In the rows, zero is written as 128.
The rows of Z fall into 4 groups, and each row is roughly a mix of its group's hidden directions.
Z (156 x 11):
[[166 173 124  92 167 174 169 130 140 106 152]
 [119 133  61 148 110 127 107 180 119 164  89]
 [133 110 113 204 126 126 160 157 124 168 166]
 [150 143 149 123  81 134 146 176 124 106  59]
 [ 89 154  70 171 161 113 101 117 106  98 109]
 [127 169 165  78 123 153 128 160 129  64 128]
 [149 147 123 164  87 193 138 157 103 120 168]
 [106 105  56 133 132 118  98 112 126 176  90]
 [147 164 150  92 117 129 133 206 142  96 106]
 [151  85 116 108 150 118 112 128 140 160  48]
 [107 133 127 142  59 147  84 165 119  81 127]
 [119  97 147 176  79 112 155 143  70 150 137]
 [130  86 129 173  96 114 165 100  80 172 128]
 [101 107 138 141 169 130 122  49 139 163 152]
 [113 148 172 123 122 120  95 180 136  59 130]
 [160 104  82 132 101 106 118 171 114 123  63]
 [110 139  79 186 171 113 133  88 107 132  96]
 [108 139 184 131 168 142 149  79 141 131 181]
 [154 111  73 137 101 109 119 175 113 131  67]
 [132 165 147  97 122 133 123 206 133  81 113]
 [ 65 137 103 106 167 123 119  78 157 151 154]
 [118 138 154  74 110 145 106 199 139  93 132]
 [128 139  84 152 177 138 146  96  61 112 118]
 [114  93 138 143 107 137 109  66 121 150 194]
 [191 110 121 161 109 166 128 143 145 145  71]
 [ 62 146 135  89 141  86 131 109 121 106 175]
 [137 145 147 126  73 137 141 185 107  95  78]
 [148 121 129 105 191 102 169  93 145 173 109]
 [127 134 183 140  94 163 163 146  63 127 123]
 [146  91  90 135 153  82 166  81 149 163 121]
 [119 156 134  94  96 126 122 204 131  79 133]
 [153  72 139 131 163 107 148  58 132 146 116]
 [ 70 143 115 109 107 120  72 163 159  94 137]
 [142 156 173 124 154 118 126 161 137  50 114]
 [ 89 107 161 146  80  99  73 147 108  99 113]
 [124 111 102 139 189 114 160  84  79 124  98]
 [174 130 129  89 146 135 170 177 114 122  74]
 [173 165 135 100 135 142 166 186 109 103  95]
 [125 142 187 149 118 138 122 183 111  72 148]
 [154 125  73 119 178 104 148 120 179 154 153]
 [127 124 159  73 122 174 141 139  84  98 174]
 [112 101 122  98  96 120  76 158 136 116  62]
 [120  77 114 166 115  66 146 100 114 159 100]
 [ 79 115 126  84 153  99 103  71 154 123 158]
 [ 62 128 118  92  95 119  80 129 130  92 155]
 [143  98  89 128 169  71 138  96 177 138 119]
 [ 96 149 180 114 151 151 133  90 143 126 193]
 [114 166  95 162 150 159 117 112  67 102 162]
 [124 153 125  98  98 126 123 213 126  89 121]
 [126  77 117 165 121  62 139  98 118 152  95]
 [140 174 132  90 167 170 117 160 172 102 153]
 [164 150 119 178  86 169 132 184 111 125 132]
 [172 101 176  73  98 138 148 160 148 149 134]
 [122 172 127  86 140 172  90 155 165  95 158]
 [ 95 144  94 145 170  71 125 154 113 154 171]
 [134 161 178 129 131 159 125 183 120  75 157]
 [ 97  91 135  83  94 157  70 103 134 101 114]
 [152 116 116 174 157 113 169  67 109 163 111]
 [ 84 156 144 142 176 145 123  81 153 156 171]
 [152 152 115 117 160 117 162 174 127 116  55]
 [ 87 150 107 129  74  99  90 168 155  94 123]
 [144 178 136 114 153 185 123 168 149 103 170]
 [161 127 166 128 163 158 180  73 112 133 152]
 [113 133 120  65 123 108  80  94 138 102  79]
 [170 136  95 159 169 146 181 124 129 170 157]
 [ 82 139 136  93 107 133  76 169 141  85 160]
 [163 134 120 126 102 114 144 210 113 101  93]
 [161  90 139 106 178 136 138  78 145 164  89]
 [187 103 116 142 105 100 154 167 109 106  78]
 [172  81 159 140 150 107 170  73 117 125 112]
 [ 95  85  95 107 173 106 119  92 126 164  87]
 [158 145 117 120 164 112 174 159 119 120  56]
 [ 87 150 120 143  73 121  96 168 116  79 153]
 [159 140  94 101 158 164 178  83 135 169 128]
 [105 116  58 153 138 119  99  94 138 177 105]
 [ 77 107 126  73 151 108 109  70 141 121 149]
 [131 168 139  94 126 134 124 201 123  75 115]
 [117 109 131 150 166 133 127  42 138 164 139]
 [103 126 153 143 168 136 134  58 145 158 174]
 [187 136 120 189 150 160 150 130 127 163 155]
 [122  98 121 142 167 120 129  43 138 163 125]
 [166 102  80 143 106 104 123 162 114 130  63]
 [163 104 184  83  86 135 140 150 160 147 151]
 [ 89 151  92 195 149 104 113  85 122 112 126]
 [182 153 136 100 139 151 169 178  93 111 106]
 [186  87 128 157 140  95 162 117 115 123  75]
 [147 114 172  80 135 162 145 141  80 101 171]
 [110  84  91 130 112  83 115  80 129 172  97]
 [164 133 105 120 171 151 196 102 152 155 150]
 [104 185 161 123 102 161 115 158 132  99 180]
 [114 146 156 127  68 170 136 119 119  66 153]
 [ 81 119  96 160 136 136  92  74 101 121 171]
 [ 87 166 148 134 181 147 134  89 152 155 171]
 [175 124 114 160 152 108 180  97 120 164  85]
 [173  90 171  72 126 134 163 143 136 161 115]
 [136  99 120 156 166 123 140  50 131 170 117]
 [123 168 148 140 123 194  86 159 132 107 168]
 [ 91 160 103 174 136  84 102 137 171 122  91]
 [ 88 146 162 135 165 150 124  79 145 153 184]
 [134 123 166 159 166 137 147  51 133 147 153]
 [119 129  72 177 168 106 131  86 105 139  94]
 [131 171 108 134 154 107 144 179 136 102  62]
 [ 58 163 131 130 141 151 108 100 141 147 180]
 [145  95 106 150 135  97 188  87 114 171 104]
 [ 72 149 154  90  88 115 122 126 118  70 148]
 [125 141 183 148  96 175 140 146  65 124 130]
 [126 186 100 167 135 145 131 129  82  77 150]
 [169 101 104 173 185 117 119 110 137 178 126]
 [195 116 114 167 125 172 133 145 142 166  96]
 [137 126  66 137  97 115 111 181 115 133  74]
 [ 70 151 149  96  92 103 122 130 118  67 145]
 [153 109 180 100 120 165 156  80 119 101  90]
 [128  84  65 137 134 107 110 105 126 173  83]
 [173 125 121 148 140 106 181 100 141 174  79]
 [161 128 131 104  85 121 125 189 116  73  98]
 [ 88 127 112 128  75 156  73 150 116  95 161]
 [151 115  90 120 148 139 171  73 128 189 121]
 [130 176 127 117 144 181  96 167 157  99 167]
 [144  75 141 110 131 101 146 102 163 188  95]
 [170 143 115 200 121 164 137 154 110 141 165]
 [110 155 123  92  91 128 115 202 130  83 130]
 [156  98 123 113 188 104 133 114 136 182  82]
 [ 91 173 111 114  91 156  87 186 126 119 143]
 [148 176 135 121 160 178 136 171 153 101 169]
 [ 96 148 141  95 106 141  89 182 133  75 153]
 [177 100 103 155 178 138 136 115 132 187 109]
 [ 97 121  52 132 119 123  87 129 127 165  91]
 [143 121 176  70  87 150 121 172 148 128 158]
 [136 172 136  96 125 138 130 203 123  81 111]
 [134 101 119 158 161 125 141  48 126 172 123]
 [125 171 139 135 129 190  81 161 140 103 165]
 [159 173 122 116 167 181 160 152 151 119 168]
 [136 161 179 115 131 152 120 175 121  65 151]
 [138 149 114  53 135 152 137  72 135 117  98]
 [ 84 140 143 146 173 144 125  75 143 168 170]
 [130 119 185 136  94 158 161 125  59 134 128]
 [109 161 152  98 122 140  78 176 148  73 139]
 [ 83 117 153  94  89 107  72 130 131  95  93]
 [103 105  94 134 168 124  91  87 140 154 188]
 [101 146  92 200 145 109 124  72 121 129 129]
 [116 154 139  86  99 129 120 202 130  82 138]
 [ 76 153  92  76 135 102 123 164 160  97 131]
 [134 167 113  85 171 140  96 130 183  89 116]
 [170 101 135 129 183 137 150  71 146 167 117]
 [112 146 152 111  65 139 120 177 110  82  99]
 [136 169 155 138 134 191 101 163 129 100 173]
 [124 107 127 159 167 128 136  45 131 166 125]
 [ 63 176 107 111 126 144 101 168 146 136 161]
 [102 139  76 171 178 108 130  96 103 121  91]
 [120 121 181 123 166 134 154  62 135 133 171]
 [163 159 130 162 171 102 191 144 116 159 137]
 [ 88 160 102 147  87  80 115 167 148  90 137]
 [157 170 110  62 159 166 151 106 141 108 131]
 [165  98 163  97 157 168 157  80 110 143 100]
 [163 103 128 158 148 109 174  81 134 175  93]
 [ 74 109 101 136 115 139  77  90 115 114 178]]
Here is one row of each group, with its name. Which group are the others in?
[154 109 178  60 102 144 142 167 146 134 136]
U
[195 115 114 162 119 168 132 144 148 162  85]
B
[ 94 170  91 149 179 129 144  89 155 166 133]
X
[120  89  90 117 126  82 133  75 138 170  91]
A

[ 97 136 167 127  97 123  64 167 120  83 125]
A
[141 180 130 176 128  86 162 182 119 125 141]
B
[121 145 125  52 130 122  92  97 136 100  83]
A
[193 121 131 160  94 126 142 182 101 122  96]
X
[144 129 144 102 190 103 179  89 138 165 121]
B
[ 94 152 182 109 142 152 132  96 138 116 193]
X
[ 68 132 131  74  88 106 110 140 128  86 108]
B
[121 102 127 150 156 132 129  43 131 172 141]
X
[113 105  86 154 189 103 125 103 109 142  77]
U
[159 149 121 188 106 173 147 154 101 124 172]
B
[ 96 138  98 182 117  88 102  99 177 150 113]
U
[114  80 122 141 107  67 133  90 110 148  80]
A
[149  96 173 134 163 113 170  62 131 125 144]
X
[ 91 144  62 118 101 127  92 176 123 136  99]
X
